In the rows, 128 means zero.
Each path below is one point turned by a fixed rotation once a step. After each direction that follows a path, write how fast that rotation turns it, in degrees each step (0 if it stays still).
Each turn is a multiple of 5 degrees from 10 to 175, or 0.
Each row of a path follows its step; steps can be skipped.
Path 1:
step 0: [121 117 128 138 134 142 130 138 122 135 125 120 114 134 131 132 132 130
 130 136 133 141 137 136 136 146 128 135 123 120 138 131 129 117 129 124
 135 133 120 145 121 137]
step 1: [117 127 115 135 137 141 115 133 132 131 125 124 119 122 140 136 125 138
 134 133 136 128 125 120 131 132 132 127 125 114 124 136 128 108 116 138
 129 145 125 124 123 127]
step 2: [123 128 116 121 138 133 128 138 125 131 110 125 134 130 129 132 137 137
 118 136 145 120 120 119 136 140 121 122 130 119 127 127 118 122 121 130
 137 132 143 139 128 135]
step 3: [124 119 118 128 127 141 129 123 126 132 108 130 125 125 124 124 139 132
 128 130 136 133 141 126 138 129 114 136 118 129 135 135 131 109 120 116
 135 125 139 121 119 136]
step 4: [125 121 109 129 125 131 119 130 118 131 122 132 132 133 137 147 143 128
 133 123 135 133 127 127 126 135 127 143 123 128 137 132 142 118 116 134
 120 131 133 137 117 124]
step 5: [111 113 122 130 128 133 113 133 136 137 123 131 129 127 122 140 135 140
 121 133 132 120 121 119 127 136 119 135 130 130 136 138 120 127 123 141
 121 120 140 123 126 117]
step 6: [128 118 126 112 134 132 126 135 122 137 116 113 125 126 122 138 132 134
 129 115 128 124 132 130 138 129 125 153 128 130 132 138 116 122 128 124
 134 123 144 132 134 124]
step 7: [115 119 121 120 123 128 121 118 120 127 114 130 127 115 121 142 129 120
 135 111 131 131 128 131 134 133 118 139 123 114 125 137 123 127 120 121
 111 134 128 123 126 126]
step 9: [107 126 145 138 136 145 132 135 130 139 126 127 124 123 123 136 122 125
 127 122 131 126 134 136 131 138 128 143 130 134 125 135 117 113 133 126
 122 135 137 127 123 120]
step 10: [129 127 124 134 142 131 137 129 119 127 122 117 129 114 137 139 130 126
 132 113 139 124 133 133 134 135 135 137 132 120 112 123 114 125 114 135
 123 138 136 122 126 117]
step 11: [128 121 136 137 127 132 137 124 117 121 109 137 125 124 127 132 125 128
 113 125 136 123 134 122 129 150 120 126 133 117 120 122 117 126 120 129
 113 123 138 125 126 135]
step 13: [123 125 126 141 144 136 128 141 125 123 123 132 128 126 141 141 131 115
 127 123 118 123 127 127 124 143 112 134 112 131 121 129 128 130 122 138
 124 136 128 129 117 117]
Directions:
[128 125 126 126 135 130 132 126 129 127 127 127 129 127 127 129 124 132
 125 124 125 126 123 125 130 123 132 128 130 127 127 127 124 127 128 128
 128 125 126 128 126 130]	85
[128 126 126 123 131 128 125 130 133 129 127 130 131 128 134 124 126 132
 131 131 131 130 128 124 129 129 125 131 127 129 130 127 131 130 127 125
 128 129 127 130 126 130]	25
[127 130 130 128 130 130 128 124 135 126 126 128 129 132 128 133 132 127
 128 125 127 132 125 133 127 129 125 126 130 130 128 126 131 127 130 127
 130 126 126 127 123 129]	80
[129 131 132 127 126 129 127 127 128 129 127 127 126 129 131 130 124 129
 130 126 125 128 131 128 128 125 132 133 127 130 127 131 132 119 128 125
 129 130 129 128 129 131]	125
[132 127 124 129 127 127 127 129 126 126 126 131 129 129 129 128 132 128
 125 128 123 125 129 124 126 126 124 129 125 134 129 128 131 126 126 132
 128 123 131 127 127 127]	40
[128 125 128 132 131 128 129 123 126 134 132 129 134 131 126 131 125 127
 127 130 132 127 132 129 127 126 130 128 129 132 127 127 130 129 123 126
 129 127 129 128 127 127]	65
Path 2:
step 1: [129 126 118 132 141 128 128 132 133 121 124 123 129 129 134 131 138 142
 129 119 117 126 127 128 124 114 118 122 117 143 140 114 131 122 123 136
 112 121 134 133 127 122]
step 3: [136 122 136 113 121 127 137 134 129 143 123 136 125 118 115 132 124 119
 122 128 138 120 140 139 136 125 130 114 125 117 117 130 131 126 128 125
 137 132 119 123 131 138]
step 4: [123 129 119 116 130 126 133 121 118 120 139 130 117 134 133 124 142 118
 136 117 116 124 134 139 117 126 124 133 117 130 124 146 125 126 142 131
 127 135 123 125 128 121]
step 5: [120 125 148 137 139 125 127 120 135 115 125 117 129 132 134 124 147 127
 124 136 123 136 127 110 131 133 125 136 127 118 141 128 121 133 126 130
 121 128 135 124 128 124]
step 6: [124 134 127 128 139 136 124 137 131 142 129 126 131 136 122 136 125 126
 108 120 139 125 117 125 124 126 128 130 130 135 139 115 135 132 110 132
 139 120 132 124 128 142]
step 7: [131 130 112 126 131 127 134 131 124 132 135 150 129 128 138 137 108 132
 124 132 129 124 135 129 136 129 126 127 133 126 119 130 145 132 137 144
 130 132 125 134 133 117]
step 8: [129 118 139 129 125 126 129 127 118 135 127 140 140 115 131 125 139 137
 140 134 113 129 138 135 136 129 127 116 121 133 124 130 112 121 131 135
 116 136 132 126 117 131]
step 9: [129 137 132 113 125 140 132 139 125 123 135 105 124 125 119 122 140 118
 137 127 135 137 126 125 126 128 124 128 131 136 134 126 115 139 136 128
 127 119 126 135 118 135]
step 10: [128 132 130 131 125 120 131 115 140 127 129 131 115 131 135 129 123 111
 113 118 138 130 129 122 132 139 141 135 131 116 122 125 126 129 136 128
 135 107 129 121 133 132]
step 11: [125 127 129 138 125 134 137 118 126 131 122 131 134 133 136 134 123 129
 126 119 120 115 127 131 111 137 139 130 128 130 130 134 133 123 118 144
 134 152 126 119 134 133]
step 12: [121 121 124 126 143 135 126 127 134 115 137 128 141 127 115 131 126 132
 132 136 123 130 127 125 132 129 120 137 129 141 123 128 136 127 127 131
 115 141 145 143 121 122]
step 13: [134 137 135 143 122 127 115 139 126 137 123 132 124 132 121 131 126 131
 125 139 134 133 118 138 140 133 123 120 122 132 135 120 124 128 136 130
 115 107 133 134 121 129]
Directions:
[134 132 123 127 125 130 130 129 131 128 126 132 126 128 130 128 128 126
 124 129 128 126 125 132 128 128 127 129 122 126 126 131 129 130 127 129
 129 123 132 127 129 125]	110
[128 131 130 130 128 127 129 127 125 126 126 126 128 131 125 122 130 130
 129 125 131 130 127 129 129 125 122 129 128 128 124 130 127 130 128 131
 120 126 130 126 127 127]	90
[128 133 130 130 129 128 133 128 131 126 130 128 128 131 132 124 128 130
 131 128 130 131 130 128 128 131 127 127 124 129 134 123 130 128 127 124
 130 123 127 128 126 130]	90
[130 131 126 129 130 128 128 129 128 132 124 130 133 129 125 129 122 127
 129 130 124 133 131 127 130 124 128 127 129 132 133 131 129 125 129 129
 127 127 131 129 130 129]	65
[127 129 130 127 125 130 130 126 125 126 126 126 127 131 124 129 130 126
 124 129 126 127 133 125 124 130 133 133 127 127 129 131 133 125 128 125
 127 126 129 125 125 128]	60
[128 130 131 128 133 127 130 130 129 127 129 129 125 129 127 127 130 124
 124 129 126 126 130 129 129 131 128 127 126 129 128 126 128 127 132 137
 127 129 128 133 127 134]	0
Path 3:
step 1: [115 127 132 123 129 126 131 129 130 122 145 127 140 127 131 118 130 132
 131 125 121 127 142 130 117 118 123 148 127 113 119 118 137 125 123 119
 122 136 114 135 119 122]
step 2: [134 114 124 121 129 142 138 136 122 129 137 132 132 127 128 149 123 133
 141 125 128 132 140 121 123 137 124 126 125 124 107 114 134 116 134 129
 124 120 127 126 124 131]
step 3: [144 124 139 121 130 122 124 133 121 127 135 126 130 130 124 123 129 140
 129 132 122 136 106 132 120 131 128 127 123 130 110 123 128 122 136 134
 148 129 132 125 108 132]
step 4: [132 128 125 124 141 124 132 134 128 134 133 128 136 135 130 113 132 129
 130 134 113 131 134 141 119 135 118 143 121 140 136 124 123 123 129 144
 127 120 132 127 117 106]
step 5: [126 110 123 113 127 138 118 124 137 137 127 125 140 136 143 121 143 136
 130 140 119 131 139 128 132 131 121 121 129 136 123 123 125 125 137 117
 120 119 133 121 130 129]
step 7: [131 119 131 125 138 136 141 133 109 127 136 126 129 138 130 129 125 121
 122 133 137 123 132 125 130 135 134 133 120 122 116 106 130 123 117 141
 124 113 129 123 134 118]
step 8: [128 117 144 123 147 127 124 125 119 138 119 128 130 132 134 127 144 128
 129 131 128 129 115 137 120 129 132 119 119 117 111 129 132 117 129 124
 130 136 143 119 124 125]
step 9: [132 132 128 106 142 116 133 130 129 131 140 136 139 124 132 115 134 118
 141 121 121 136 127 140 126 124 130 143 118 126 133 132 137 126 125 120
 118 132 127 128 118 122]
step 10: [131 132 123 104 122 151 128 135 125 133 132 133 141 124 132 136 133 134
 141 133 119 133 134 122 128 126 132 132 128 135 129 107 133 124 128 124
 123 128 136 125 136 123]
step 11: [128 136 150 119 119 135 122 123 123 121 139 127 128 127 124 125 137 137
 119 136 124 136 132 127 115 116 129 130 131 124 108 114 123 132 140 128
 131 133 125 127 114 129]
step 12: [122 116 134 131 133 131 144 133 122 130 142 125 126 128 128 129 129 128
 129 132 122 133 141 133 121 137 138 143 118 130 115 131 123 119 128 138
 126 117 115 136 114 113]
step 13: [125 104 127 119 132 133 123 131 128 143 129 120 139 130 139 129 132 147
 143 122 125 121 119 134 128 137 123 124 122 126 116 124 122 116 126 125
 138 124 131 129 122 127]
Directions:
[127 125 127 124 128 126 130 132 125 129 125 132 131 130 129 133 124 129
 125 129 131 122 132 130 128 127 131 130 129 132 131 126 125 124 130 128
 127 129 128 128 128 127]	135
[128 130 131 128 127 123 128 129 127 124 129 133 127 126 129 124 126 127
 125 129 127 129 129 129 124 131 128 130 126 128 132 129 129 129 125 125
 130 128 120 126 125 127]	135
[132 126 130 124 128 124 128 122 130 127 125 125 130 126 125 128 128 131
 128 129 131 126 132 127 126 126 129 131 126 128 125 132 128 131 129 128
 134 130 130 125 131 129]	135
[128 131 131 127 132 125 130 124 127 127 131 127 130 126 127 128 124 125
 127 125 128 128 133 131 132 125 123 128 128 126 131 127 127 129 130 133
 125 128 128 131 123 127]	140
[131 127 129 129 124 130 132 123 130 128 131 130 125 131 126 132 124 125
 125 130 131 128 127 125 124 126 130 124 130 129 124 125 131 128 126 129
 128 128 128 128 123 126]	80
Path 4:
step 0: [120 130 113 119 135 125 132 133 125 126 133 106 128 134 117 135 130 121
 139 122 137 128 128 135 117 123 134 126 135 138 132 126 130 119 132 116
 130 126 122 125 114 134]
step 1: [133 126 117 124 133 125 123 117 132 113 121 118 125 139 124 122 124 129
 128 134 133 118 127 129 123 140 124 129 122 110 132 129 127 134 138 129
 131 117 124 139 144 120]
step 2: [133 130 121 123 130 129 135 136 137 117 128 118 133 110 129 132 126 121
 141 126 120 131 116 120 125 123 142 114 135 131 121 138 138 113 130 125
 134 123 121 126 130 124]
step 3: [130 125 126 133 123 127 126 110 142 121 126 123 131 132 128 125 117 135
 135 123 136 115 122 128 113 125 129 124 137 122 141 122 114 125 123 139
 119 133 136 129 130 119]
step 4: [146 125 119 119 125 119 134 123 128 129 125 127 122 120 138 130 124 113
 126 126 124 123 119 131 124 111 123 132 130 127 113 137 125 121 120 116
 138 136 124 136 130 128]
step 5: [133 134 131 138 114 111 132 128 136 141 117 123 136 130 139 134 126 140
 134 116 133 119 137 129 128 123 132 126 129 130 137 124 127 123 141 131
 124 123 125 132 135 116]
step 6: [138 132 122 116 123 122 140 122 133 134 143 132 134 132 127 131 137 116
 132 121 114 131 131 122 118 131 127 123 127 121 110 114 124 132 124 126
 128 133 133 139 123 124]
step 7: [135 123 139 124 125 123 124 132 118 148 116 109 130 130 128 128 130 129
 125 124 137 131 119 128 117 127 138 125 121 135 131 121 118 126 130 125
 120 116 130 134 136 133]
step 9: [132 116 129 133 133 134 136 132 125 128 118 117 128 133 129 130 127 135
 122 128 135 130 124 131 127 142 141 114 138 120 114 130 128 135 125 120
 125 116 127 134 144 117]
step 10: [135 127 126 136 121 131 131 126 142 125 130 122 117 108 117 121 142 125
 140 129 123 137 121 121 116 123 135 126 139 125 136 128 130 134 136 128
 127 135 134 123 135 133]
step 11: [123 118 130 131 130 129 127 128 128 129 112 125 127 140 127 131 117 134
 134 121 135 117 115 136 122 122 136 130 142 121 113 128 126 138 122 131
 133 147 134 131 129 126]
step 13: [120 127 120 121 122 123 125 129 135 137 114 128 141 137 128 132 134 132
 145 118 122 118 137 131 127 135 134 133 146 143 121 124 133 135 134 122
 124 135 127 129 126 124]
Directions:
[131 129 130 128 131 129 126 127 124 130 129 128 121 132 129 128 121 126
 129 126 132 129 125 132 126 125 128 131 129 129 132 128 125 127 128 125
 130 130 129 129 125 131]	95
[126 130 129 130 126 128 128 124 134 130 131 127 128 129 125 124 130 130
 133 127 128 127 130 134 130 131 131 133 128 129 128 126 127 125 124 130
 133 126 128 129 128 129]	145
[129 129 129 127 127 132 125 130 126 128 132 124 131 128 121 128 129 129
 127 129 128 128 130 131 128 128 131 126 123 125 127 130 126 131 132 123
 127 124 128 128 125 126]	45
[131 133 128 127 130 122 131 125 128 125 127 125 131 124 131 129 126 126
 124 129 126 126 129 128 125 127 130 129 127 126 130 128 125 125 126 130
 129 123 128 130 123 125]	20
Path 5:
step 0: [131 127 132 132 137 127 109 128 117 134 117 127 113 117 137 118 112 111
 123 128 111 136 119 134 121 126 116 132 133 132 137 134 134 117 134 130
 135 130 119 139 120 124]
step 1: [132 130 119 135 116 129 131 127 138 133 135 125 108 134 127 128 134 135
 147 139 133 125 130 108 129 124 120 133 117 136 118 142 131 132 124 134
 117 118 129 146 137 123]
step 2: [132 132 148 122 123 124 122 110 130 122 134 141 123 137 126 124 129 127
 117 135 133 135 135 137 120 117 113 126 139 116 127 122 135 126 138 149
 126 124 135 113 124 128]
step 3: [124 147 132 124 119 146 123 123 110 136 126 122 125 118 127 134 137 111
 137 130 129 125 122 137 143 130 133 129 123 129 114 120 135 113 123 125
 120 133 128 143 127 126]
step 4: [135 126 123 140 123 135 136 115 137 120 133 117 120 112 126 153 129 138
 121 133 125 130 141 120 110 123 132 132 137 118 128 131 118 128 127 134
 134 134 120 128 131 116]
step 6: [122 129 145 125 131 143 136 133 123 142 114 131 116 134 119 134 139 132
 130 131 109 120 137 124 126 122 132 125 128 123 121 133 130 138 130 108
 121 136 114 119 121 125]
step 7: [126 135 132 124 134 125 119 135 130 118 131 119 139 113 135 142 113 133
 124 118 126 134 134 115 128 112 113 138 119 150 127 134 136 121 128 136
 132 128 124 118 120 124]
step 9: [118 137 128 135 122 135 124 130 132 129 135 142 128 142 124 133 134 115
 122 122 118 121 147 122 120 129 117 124 117 131 131 105 135 127 126 130
 139 128 123 113 143 128]
step 10: [131 115 129 130 133 123 107 123 123 126 129 120 129 126 136 134 133 140
 115 128 136 115 130 131 156 123 136 137 131 129 114 119 136 120 118 123
 129 137 136 129 124 119]
step 11: [136 139 124 138 139 128 131 127 120 125 136 134 125 132 127 131 115 125
 120 123 132 122 147 141 111 132 143 133 127 130 133 140 115 117 134 115
 118 129 124 132 147 129]
step 12: [132 115 105 123 128 121 130 140 123 117 127 134 118 136 130 134 134 118
 134 119 120 120 132 124 124 111 123 141 130 122 135 110 134 134 124 127
 127 129 135 133 111 139]
step 13: [125 130 139 138 137 123 125 117 123 133 119 126 127 135 134 131 140 143
 127 126 143 119 127 133 123 126 117 110 129 149 131 130 127 142 131 113
 111 137 135 130 125 128]
Directions:
[128 128 129 127 125 125 127 129 126 124 129 129 127 124 126 126 126 126
 129 129 127 128 122 124 128 122 132 128 125 132 127 123 127 125 124 127
 126 125 128 127 131 130]	160
[128 129 125 129 126 131 127 125 129 127 130 125 127 127 126 130 127 123
 125 127 133 128 126 130 130 132 131 127 129 126 123 123 127 131 127 128
 133 128 128 125 132 123]	60
[129 127 130 128 127 124 124 128 123 133 130 129 126 124 127 130 130 129
 129 125 131 128 127 127 128 132 127 125 128 128 122 130 126 128 131 124
 130 126 127 132 128 133]	145
[132 128 128 130 127 129 129 128 129 130 125 125 132 127 129 132 123 123
 129 129 130 128 127 132 127 127 130 132 124 128 127 131 125 121 130 126
 129 128 127 127 123 130]	95
[127 124 128 127 129 127 124 130 129 130 127 128 126 128 129 121 128 127
 128 131 129 131 130 125 129 130 126 128 120 130 127 130 129 127 131 130
 131 128 124 124 129 124]	45
[132 128 127 126 123 132 132 130 127 128 134 131 126 128 128 130 131 126
 127 131 125 123 129 125 127 131 130 128 127 132 130 133 128 128 129 127
 130 128 128 125 129 128]	140
[126 127 132 131 130 126 125 127 122 126 129 126 130 128 132 128 130 124
 130 129 130 124 123 129 130 130 126 130 129 125 133 132 127 129 127 127
 126 125 129 124 128 124]	140
Path 6:
step 0: [127 108 124 125 123 113 145 133 138 136 135 128 126 119 126 135 141 143
 138 129 148 138 129 121 137 132 134 136 123 137 130 138 134 129 125 121
 116 132 127 126 125 125]
step 1: [121 127 131 102 135 126 133 136 138 126 122 128 131 151 122 124 140 134
 146 118 121 137 131 125 137 129 134 122 130 134 139 134 139 127 131 120
 126 121 132 132 140 124]
step 2: [129 121 129 137 120 129 139 126 139 130 113 127 115 134 107 122 147 138
 138 125 134 139 136 128 124 122 131 132 125 128 138 123 129 124 124 143
 116 137 141 134 125 127]
step 3: [136 114 128 119 116 126 120 135 130 132 128 125 131 131 131 119 137 137
 136 131 127 138 125 116 146 137 124 142 123 117 145 125 135 131 118 118
 118 121 140 128 128 112]
step 5: [132 113 135 121 115 123 132 129 136 119 131 133 124 146 137 119 140 128
 136 132 136 117 129 112 121 118 125 128 121 116 138 121 139 125 124 140
 122 140 132 136 136 121]
step 6: [140 126 112 123 126 126 121 116 138 123 120 122 140 127 126 116 130 130
 139 120 150 137 135 115 132 127 140 137 122 128 131 122 129 113 131 119
 119 131 128 129 129 114]
step 7: [131 120 132 136 119 123 142 132 126 133 125 147 135 141 127 121 132 124
 134 120 135 133 137 123 126 120 133 134 124 129 125 141 148 131 123 119
 129 122 124 143 136 107]
step 8: [133 118 131 118 127 129 131 130 130 108 129 128 135 118 118 112 146 130
 137 129 145 135 139 119 126 121 133 119 118 123 133 138 136 135 131 130
 114 131 125 126 143 135]
step 10: [128 115 130 126 126 126 149 131 134 133 131 131 121 118 133 136 145 131
 139 128 141 144 136 114 132 124 139 137 120 139 125 130 141 134 131 121
 127 124 144 124 132 125]
step 11: [122 127 127 107 126 112 130 137 131 119 123 131 125 148 121 122 137 130
 131 117 132 141 123 128 139 135 139 123 121 130 141 132 133 135 126 123
 120 134 137 139 144 130]
step 12: [141 120 129 137 127 130 147 127 142 126 118 121 124 139 110 126 145 143
 138 128 137 129 132 125 133 124 133 141 136 135 141 130 120 128 125 134
 125 137 135 125 132 120]
step 13: [126 121 124 115 111 137 127 142 136 130 129 125 131 134 128 117 132 131
 136 124 129 135 130 123 142 132 131 137 124 127 134 121 150 133 116 130
 121 122 147 120 127 110]
Directions:
[124 124 129 126 130 129 128 126 127 131 127 128 128 126 126 131 132 128
 131 124 126 130 126 129 127 130 124 130 128 130 130 131 126 131 131 126
 126 125 133 132 127 134]	40
[126 125 130 130 135 128 129 131 128 125 127 125 128 131 129 129 132 126
 128 129 131 128 129 131 128 131 127 131 126 128 126 126 130 124 126 128
 121 127 129 128 132 124]	0
[126 129 131 127 130 127 127 129 130 129 130 127 122 129 123 129 127 133
 126 130 122 130 126 125 134 128 130 129 130 132 130 126 128 126 126 132
 126 128 131 126 127 127]	35
[128 127 124 123 129 128 125 129 128 123 128 128 132 131 129 133 125 130
 125 126 126 132 129 129 127 123 130 128 127 127 131 127 123 128 126 124
 123 126 127 126 128 129]	140
[125 131 129 126 129 128 126 129 128 123 127 132 121 130 127 123 130 129
 129 129 126 127 129 129 123 126 130 131 123 126 126 128 126 131 128 128
 128 132 127 130 130 132]	115
[128 129 130 120 129 128 123 128 129 126 132 125 132 124 128 123 130 130
 128 130 129 127 127 128 129 132 130 126 127 127 127 125 131 129 132 126
 129 126 132 126 128 128]	145
[126 127 130 127 127 128 127 132 127 130 131 131 128 134 132 127 126 126
 129 126 123 124 126 129 131 128 125 128 129 123 132 128 129 129 130 126
 130 127 129 132 131 124]	175
[129 134 129 129 126 131 129 130 128 128 124 129 133 128 120 125 130 129
 127 128 128 126 130 132 132 126 128 129 127 127 128 129 128 131 127 128
 126 124 127 132 125 125]	70
